In the data rows, the value 128 means zero.
Here is a table of points, one per row:
[ 85  71  84 103 104 255 206  85  80  79  72  83 125  85  73  83 255  91
 111  95  92]
[ 88 146 155 118 255 109 107  78  91  86 135  62  93  94  88 103 131  99
 142 101  88]
[118 149 152 126 129 125 114 185 131 133 208 199 116 158 137 187 134 201
 128 127 145]
[253 149 101 113 104 108 107 104 201 192 110 108  82 135 199  95 115 104
  97 134 132]
[120 126 123 181 109 121 109 227 123 118 146 183 156 129 121 146 132 151
 114 125 113]
[124 201 171 114 170 123 111 101 136 126 220 126  93 185 146 113 130 140
 168 127 192]
[153 142 164 117 122 122 114 126 139 136 155 145 108 247 141 123 117 104
 150 151 251]
[127 114 126 109 109 105 126 114 146 142  81 136 132 153 138  90  93 101
 150 255 152]
[116 190 174 116 162 123 114 126 135 126 251 155  97 173 146 160 135 190
 162 126 167]
[161 108  98 152 105 111 131 209 154 163  94 192 179 112 151 123  95 154
 114 126 108]
[ 85  88 111 255  96 105 103 134  74  77  80  69 255  81  83  95 115  78
  88  96  74]
[146 255 161 107 168 108 105 101 183 187 175 119  91 151 191 113 118 146
 153 140 157]
[ 91  62 105 118  97 110 111  72  62  73  53  53 111  70  67 103 118  58
  88  95  82]
[222 186 126 123 125 116 111 123 246 247 118 153 119 142 238 121 128 124
 118 159 150]
[ 95  70 100 119 115 129 133  77  64  79  66  60 111  74  72 104 132  64
  90  98  76]
[108 123 255 115 162 120 112  86  89  89 136  92 116 131  91 139 128  83
 255 136 137]
[171 140 132 147 123 122 113 219 171 172 172 218 141 168 167 179 122 195
 129 154 167]
[102  98 132 131 123 118 115 152  93  93 151 138 127  96  97 255 122 170
 118 110 104]
[107 115 132 100 131 147 133 109 103 104 174 128 129 166  93 118 140 136
 150 111 154]
[132 151 109 115 135 120 129 152 162 154 172 192 137 133 152 178 105 245
 135 120 126]
[ 95  65 107 112 108 192 255  76  70  66  58  60 108  75  66 119 203  67
  92  90  87]
[101  91  80  99 117 141 155  88  98  99  93  89 129  92  94 111 126 135
 113  97  88]
[162 194 127 110 129 121 106  93 158 157 158 104  86 165 169  91 133 129
 108 110 168]
[126 148 113 120 125 111 128 155 179 185 128 196 148 123 175 167  94 191
 141 148 123]
[140  93  93 170 105 119 130 187 132 125  74 155 195 111 118 100  92 105
 113 139 110]
[136  93 107 126 109 118 110 125 148 161  80 112 122  97 156 115 120  87
  98 173 105]
[ 92  75  93 119 105 133 138 149  88  89  96 128 148 110  84 108 120 110
 119 101 109]
Along one direction, these points spread out more than along any other. Where along it does each point below lie, from 0 to 99? 50 is the average, and the first point above lies past it.
[253 149 101 113 104 108 107 104 201 192 110 108  82 135 199  95 115 104
  97 134 132] ~ 39
[161 108  98 152 105 111 131 209 154 163  94 192 179 112 151 123  95 154
 114 126 108] ~ 45
[136  93 107 126 109 118 110 125 148 161  80 112 122  97 156 115 120  87
  98 173 105] ~ 54
[108 123 255 115 162 120 112  86  89  89 136  92 116 131  91 139 128  83
 255 136 137] ~ 54
[ 85  88 111 255  96 105 103 134  74  77  80  69 255  81  83  95 115  78
  88  96  74] ~ 72
[ 95  70 100 119 115 129 133  77  64  79  66  60 111  74  72 104 132  64
  90  98  76] ~ 75
[124 201 171 114 170 123 111 101 136 126 220 126  93 185 146 113 130 140
 168 127 192] ~ 36
[127 114 126 109 109 105 126 114 146 142  81 136 132 153 138  90  93 101
 150 255 152] ~ 47
[171 140 132 147 123 122 113 219 171 172 172 218 141 168 167 179 122 195
 129 154 167] ~ 29
[118 149 152 126 129 125 114 185 131 133 208 199 116 158 137 187 134 201
 128 127 145] ~ 35
[120 126 123 181 109 121 109 227 123 118 146 183 156 129 121 146 132 151
 114 125 113] ~ 46
